Each path below is one point turned by a fixed rotation once a step. After each direction that follows a path, write how fast that rotation turns it, in deg/step (0 if it stays still).
Each turn is a multiple of 5 degrees from 10 to 175, or 0.
Each row of a path follows its step; steps can be skipped.
Rotation 1:
step 0: [-14 -13  12  16   4  -3 -17  -2  13  23  -5 -22   7 -31  -3 -21  -2   5
  13  25  -6  -1  23  -3 -16 -11  -1 -21  -4   5  -8 -28  22  -7  13   5
  15 -12]
step 1: [  1   1 -21  10   5  -9   5  10   4  15   4   7 -26  16  16 -19 -26 -10
  -7 -10 -10  13  -2   4   9 -15 -10 -15  25  -5 -23 -24 -33   2   7 -18
   8 -12]
step 2: [  8   1  12  21  11 -16  -7 -19 -14  -6   3   3 -27 -16  -7  13  28  20
  11   6   0  -5  11 -16  14  -2  -3 -12  11   4 -25   6 -11  -5 -36  -2
 -16 -22]
step 4: [  7  15   5  19  -1  29   0 -11   7  15 -12  -8  13   9 -21 -20  -7  15
 -13  16   0  20  25 -18  12  -4   1 -29  -3   3   4 -22 -16   3  19   4
 -15 -17]
step 5: [ 16  24 -32   1 -11 -29   6   8   8   4 -12  -1 -13   1  -5 -22   0  -3
  16   1  -9  25 -17 -12   4 -11   9 -10  19   8 -27 -10   9 -21 -18  18
   8   0]
step 7: [-30  -1  10  16 -13  -5  12 -25  -6  14  -1 -19  -3  -3  -6  -8   5   3
  12  -8 -21  -8  -8   4  -7 -13  -3 -23 -21  12 -17 -33 -22  -6   7 -21
  24   3]
step 8: [  7  -3 -18   1  14 -13  -2 -12  16   1   1   0 -13   8   6 -26  15   8
 -17   3 -19  -8  42  -9   7 -19   4 -10  25 -25   5 -25 -10  -2  -6   1
 -11 -20]
step 9: [ 16  13 -10   6  -6  -4 -20 -11 -17   7  31   5 -16 -27  -2   7  -2 -19
  16  12  27  21  -4 -25   5 -22  -8 -12   7  -4 -24  -7  -9 -17  -5  -1
  -1  -4]
step 10: [ -6  -7  -5  26   1  22   0  -3  23   5 -13  11 -11   1   1 -21   3  15
  19  18 -13 -23 -19 -31  16  16 -28 -16  -5   4 -13  14 -19  -3   7   6
  -1  -9]
step 11: [ -4   3  24   1   6 -11  -1 -23 -20  30 -31  10  -7  19  -5 -20  -3   5
  -6  19 -16  25   7  -9   1 -12  16 -13 -13   7 -10 -22  -1 -16  -9  10
   1  11]
step 12: [ 20  34 -11  -1  15   2 -22 -15  26  -8   6 -18 -17  -1  -7 -22  -1  13
   7  -5   3   2  -4  21  10   0  19 -21  20 -11  -5 -12  -5 -16   3   5
  22 -19]
[  3  -3   4  -4  12   3  -7   6 -10  -1  -2  -3  -2   7  -1   3  -8   8
   2   1   2  -3  -3  -3  13   1  -2  -4   1   2   0   0  -1  -8   0   4
  -2   2] => 45
[ -2   2   5   2   3   3   4   2   2   2   4   1   3  -7  -1  -1  -5  -6
   1  -5  -2  -4   5   0  -4   7 -16  -8  -8   2   1   5   4  -8   7   0
   4   0] => 110
[ 7  0 -8 -7 -2  5 -4 -7  2  1  9 -8  9 -1 -6 -1  2  1 -2  0 -4 -3  8  4
  3 -4  4 -3 -3 -3  8 -9  3 -4  3  2  0  3] => 85
[ 1 -5 -2 -4  0 10 -5  2 -1 -3  1  6 -9  7 -7 -5 -5 -6 -6  0 -7  0  9  2
 -4 -5 -1 -2 -1  1 -3  8 -3  6 -3 -1 -5  6] => 155
[  5   4   3   1   3  -3  -3  -6   1   1   6  12   0   0   6   3 -11   0
 -10   2  -1   1  -6  -2  -3  -5   2   1  -3   9   9  -4   1  -1   2  -7
  -3  -5] => 140
[-3 -3 -3 -2  2 -9  3  4  0  2  2  6  2 -2  3 -7  4  9 -2 -2 -8 -5  6 -9
  0  0  4  2 -2  5 -2  3 14 -5 -7  1 -3  4] => 130
